Each row is where one point has got to under a steady rotation. How many ticks took it there?
The counts run from 0 to 528.
20, -5, -4, -4, 18, -7, -47, 16, 32, -10, -6, -10, 22, -11, 0, -11, 26, 16, -15, -10, 34, 18, 4, -19, 35, -11, 5, 5, 20, -3, 25, 37, -55, -25, 37, -32, 6, 11, 3, -22, 10, -51, -18, 2, 11, 9
45
28, -8, -34, -1, 3, -8, -20, 5, 19, -34, -11, 2, 17, 0, -4, -4, 1, 16, -17, 5, 47, 2, -6, 6, 2, -66, 16, 26, 39, 15, -26, 36, -21, 2, -7, 10, 24, 11, 11, 5, 27, -32, -5, 42, -11, 21
362
32, 8, -19, 7, 14, -25, -33, 6, 17, -23, -8, 6, 43, -19, 8, -15, 21, 12, -20, -27, 23, 8, -9, -1, 44, -13, -22, 1, 34, -10, 23, 28, -37, -37, 33, -19, 7, 18, -4, -15, 18, -32, -21, 15, 14, 16
327
29, -18, -7, 12, 25, -19, -19, 10, 8, -9, -8, 9, 48, -13, 34, 8, -8, 2, 3, -33, 36, 12, 9, 12, 43, -29, -2, 5, 17, 10, 1, 22, -41, -7, 43, 4, 3, 11, -21, -28, 12, -51, -22, -9, 23, 0
99
8, -17, -6, 23, 10, -3, -33, 18, 23, -19, -22, -2, 22, 7, -6, 8, 26, 14, -27, -17, 63, 24, -6, -24, 22, -45, -14, 32, 30, 11, 11, 11, -17, -18, 15, -17, -6, -3, -5, -21, 7, -41, -10, 39, 14, 8
265
27, -4, -13, -5, 7, -7, -15, 12, 23, -14, -21, -12, 55, 8, 3, -6, 10, 41, 2, -1, 21, -11, -12, 10, 7, -55, 21, 25, 32, 12, -17, 36, -20, 11, 29, 2, 33, 33, -14, -2, 34, -30, 2, 9, 20, -1
73
14, -6, -42, 0, 3, -19, -6, 23, 13, -25, -33, -11, 38, -14, -12, -21, -17, 9, -23, -25, 42, 19, -16, 0, -14, -36, -10, 22, 46, 22, -26, 26, 3, -16, 30, -17, 25, 25, -11, -12, 17, -18, -22, 18, -4, 6
241
31, -21, -35, -3, 8, -16, -36, -2, 18, -17, 0, -32, 3, 19, -8, -28, -4, 1, -21, -2, 36, -1, 17, 17, 17, -39, 22, 16, 37, 14, -10, 15, -13, 3, 21, -46, 39, -15, 20, -11, 15, -47, -13, 6, 11, 1
61
30, 8, 9, 3, -6, 13, -24, 17, 24, -14, 16, 6, 13, -8, -12, -17, 8, 23, -7, 8, 31, 11, -18, 4, 22, -52, 30, 44, 37, 11, -8, 31, -11, -6, 21, -30, 20, 20, -6, -14, 25, -57, -21, 14, -4, -7
128
32, -5, -18, 13, 23, -7, -45, -1, 6, -32, 3, 2, 27, 8, -5, -15, -10, 12, 0, 16, 24, 29, -6, -11, 27, -58, 23, 20, 46, 13, -4, 26, -2, -21, 8, -28, 6, -13, -26, -8, 27, -36, -17, -6, 24, 2
413
24, 7, -4, 0, 13, 7, -10, 14, 23, -4, -17, 18, 50, -18, 11, 4, 3, 18, -20, -19, 55, -10, -11, 13, 22, -35, 9, 15, 9, 10, -27, 15, -48, -8, 33, 4, 19, 35, 0, -20, 24, -39, -28, 4, 12, -16
378
23, -21, -31, -17, 11, -24, -36, 19, 15, -30, -1, -23, 0, -3, -7, -24, 5, 7, -13, -7, 38, 27, 1, -10, 10, -14, 10, 13, 43, 17, 18, 37, -29, -5, 27, -39, 23, -13, 0, -33, -7, -39, -20, 10, -2, 24
117
4, -20, -11, 7, 7, -13, -27, 16, 12, 2, -13, -32, 19, 20, 4, -17, 3, 26, 4, -7, 40, 6, -9, -2, 11, -49, 12, 26, 38, 16, -3, 38, -20, 13, 27, -3, 19, -4, -18, -39, 17, -63, -12, -8, 20, -2
347
35, -4, -9, 4, 8, -16, -29, 5, 13, -25, 14, -1, 32, -18, 1, -32, -6, 4, 7, -9, 8, 16, -7, 4, 32, -28, 21, 15, 51, 11, 16, 27, -8, -15, 43, -43, 15, 11, -21, -13, 17, -50, -21, -14, 14, 4
406
22, -28, -31, -16, 41, -11, -30, 6, 28, -9, -33, 3, 28, 2, 17, -3, -11, 1, -7, -13, 46, 8, 11, -12, 8, -27, 16, -10, 29, 6, -16, 28, -63, -3, 7, 7, 16, -2, 13, -4, 24, -45, -13, 6, 22, 9
445
34, -15, -23, 11, 9, -25, -19, 18, 7, -27, -26, -11, 59, 6, 25, 10, -11, 19, 2, -8, 35, 43, 9, 9, 20, -35, 0, 2, 21, 16, -2, 38, -31, -5, 32, 5, 32, 16, -18, -26, 10, -10, -12, 11, -12, 16
19
18, -13, -23, -11, 3, -15, -28, 15, 20, -26, 4, -20, 12, -12, -10, -26, 8, 9, 4, -1, 25, 16, -15, 14, 13, -38, 11, 35, 19, 14, 4, 50, -33, 18, 31, -5, 26, 4, -23, -25, 7, -70, -18, 9, -4, 7
122
18, -35, -14, 9, 6, -18, -30, 12, 21, -29, 6, -4, 27, 13, -2, -12, -8, 1, 1, 0, 47, 47, -5, 2, 19, -43, 21, 23, 51, 13, 11, 20, -7, -11, 21, -37, 17, -5, 5, -28, -5, -28, -32, -8, 19, 0
189
37, -3, -23, -3, -4, -8, -24, 9, 27, -36, -9, 6, 12, 1, 0, -4, 6, 22, -15, 3, 37, 5, 2, 2, 8, -56, 19, 29, 53, 3, -18, 31, -20, -4, -6, -11, 25, 11, 16, 4, 28, -27, -5, 51, -10, 16
361
29, 10, -7, -13, 14, 5, -31, 21, 23, -25, 1, 6, 21, -7, 0, 13, 37, 38, -21, 3, 43, 6, -28, -6, 23, -40, 19, 32, 28, 2, 10, 34, -37, -4, 12, -11, 7, 11, 8, -21, 13, -33, -18, 28, 12, 18
200
26, -11, -29, -21, 43, 0, -32, 17, 22, -1, -32, -1, 21, -5, 13, -2, -3, 12, -26, -11, 49, 2, 6, -18, 7, -13, 22, -11, 38, 14, -11, 27, -58, -17, 15, -18, 17, 7, 21, -19, 13, -27, -18, -4, 12, 19
447
36, -27, -36, -11, 10, -12, -30, 5, 25, -36, -18, -8, 28, 2, 1, -3, -13, -10, -6, 10, 38, 31, 7, 8, 6, -56, 26, 9, 26, 20, -14, 22, -32, 7, -7, -3, 35, 2, 20, 9, 16, -27, -16, 27, -12, 21
365
38, -18, -33, 3, 29, -16, -27, 16, 13, -5, -31, -27, 32, 15, 18, 8, -23, 12, -6, -7, 25, 32, 22, 4, 14, -48, 13, 4, 43, 17, -26, 35, -12, -20, 20, -12, 28, 10, 8, -9, 32, -12, -16, -8, 9, 16
12
27, -22, -9, 23, 29, -2, -44, 5, 13, -30, -2, 0, 31, 0, 10, 20, 11, -2, -13, -6, 49, 31, 7, -17, 41, -49, 9, 15, 20, 17, 7, 15, -10, -28, 23, -27, -13, -3, -5, -15, 7, -29, -20, 8, 28, 20
261
32, -8, -24, 7, 21, -7, -51, 19, 10, -29, -22, -24, 31, 27, 2, 6, 5, 18, -11, 13, 35, 45, -8, -4, 23, -49, 6, 19, 24, 21, 17, 21, -16, 4, 6, -10, 25, -19, -12, -25, 10, -25, -13, 21, 6, 19
421
25, -13, -15, -5, 19, 4, -27, -6, 13, -13, 1, 5, 7, -11, 6, -19, -5, 3, -4, 1, 37, -21, -4, -5, 14, -59, 40, 18, 39, 25, -21, 28, -29, 16, 7, -5, 8, -3, -9, -4, 24, -75, -12, 1, 15, 13
283
19, 4, -5, 6, 1, -3, -43, 3, 18, -24, -5, 4, 23, -9, -6, -20, 17, 25, -12, -4, 41, -7, 0, -14, 29, -25, -5, 18, 14, 6, 7, 36, -51, -12, 29, -14, 8, 3, -32, -9, 22, -70, -1, 28, -5, 0
49
17, -38, -32, -2, 36, -16, -20, 7, 28, -27, -21, -4, 55, -6, 3, 9, -7, -14, -2, -28, 37, 30, -6, 10, 13, -43, 7, 22, 14, 9, -20, 14, -18, -9, 33, -8, 10, 18, -5, 2, 12, -26, -29, 0, 40, -8
316
49, -12, -25, -2, 11, -8, -10, 4, 10, -50, -7, 24, 50, -11, 11, -3, -19, 5, -11, -8, 44, 3, -3, 21, 10, -40, 19, 25, 16, 19, -26, 5, -17, 14, 29, -13, 30, 11, -20, -5, 18, -24, -15, 28, -5, -6
307
45, -11, -45, 4, 22, -18, -30, -2, 16, -35, -27, 3, 50, -4, 10, -5, -13, -13, -16, -5, 29, 20, 4, 10, 18, -52, -3, -1, 34, 16, -11, 10, -19, -17, 5, -6, 27, 11, 11, 16, 24, -10, -19, 24, 5, 22
84
35, 4, -24, -1, 1, -2, -23, 16, 9, -27, -30, -4, 49, 2, 4, -13, -16, 32, -13, 10, 48, 10, -3, 0, 3, -32, 15, 6, 16, 24, -14, 29, -38, 5, 26, -5, 45, 16, -25, -22, 21, -22, -5, 17, -22, -5
299
37, -9, -8, 13, 10, -6, -24, 10, 11, -14, -22, -4, 13, -4, 30, 1, 3, 20, -19, -16, 42, -15, 31, -20, 24, -40, 31, -1, 58, 26, -5, 19, -24, -13, 21, -29, 14, 16, 9, -10, 20, -32, 5, 19, -5, 29
512
23, 8, -29, -3, -2, -3, -20, 17, 11, -15, -38, -14, 41, 5, -1, -17, -8, 38, -22, 4, 51, -3, -6, 2, -3, -38, 6, 11, 20, 21, -28, 38, -35, -1, 25, 1, 46, 21, -16, -22, 25, -24, -4, 16, -18, -3
298
26, -18, -30, -1, 23, -7, -3, 11, 22, -24, -10, 7, 36, -17, 1, 7, -2, -4, -23, -32, 53, 3, -8, 17, 7, -51, 6, 37, 25, 11, -40, 8, -1, -12, 35, -15, 10, 23, 16, -5, 17, -21, -30, 16, 26, -6
313
29, 10, 0, -1, -6, 7, -22, 13, 20, -8, 20, -10, 11, -14, -9, -21, 17, 21, -13, 5, 32, 0, -13, 11, 27, -51, 27, 31, 36, 14, -10, 38, -12, -7, 27, -30, 24, 28, 7, -18, 19, -53, -26, -3, -3, 5
127
34, 13, -16, 13, 12, -11, -33, 8, 5, -32, -9, 18, 32, -25, 1, -15, 9, 11, -19, -22, 34, -6, -17, -10, 32, -23, -23, 17, 32, 4, 10, 18, -26, -20, 27, -12, -4, -4, -34, -13, 18, -54, -16, 34, 7, 10
330
31, 1, -34, 8, 11, -6, -15, -1, 12, -34, -25, 11, 51, -9, 1, -4, -2, 11, -15, -4, 37, -2, -14, -1, 9, -65, 4, 13, 36, 16, -27, 22, -11, -11, 5, 11, 20, 24, -5, 17, 36, -16, -8, 33, 5, 15
81
16, -14, -40, -10, 2, -20, -5, 18, 16, -13, -26, -4, 19, -12, -1, -25, -16, 11, -15, -19, 55, 5, -8, 6, -15, -31, 6, 15, 54, 18, -27, 38, -27, -4, 19, -1, 39, 17, 13, -23, 11, -32, -25, 18, -15, 11
522
19, -35, -38, 6, 5, -29, -19, 1, 10, -25, -24, -11, 26, 1, 13, -23, -21, -4, -5, -8, 49, 10, 20, -11, 2, -39, 19, -10, 50, 32, -15, 35, -29, -7, 13, -8, 32, 7, 8, -3, 8, -28, -4, 7, -14, 24
518
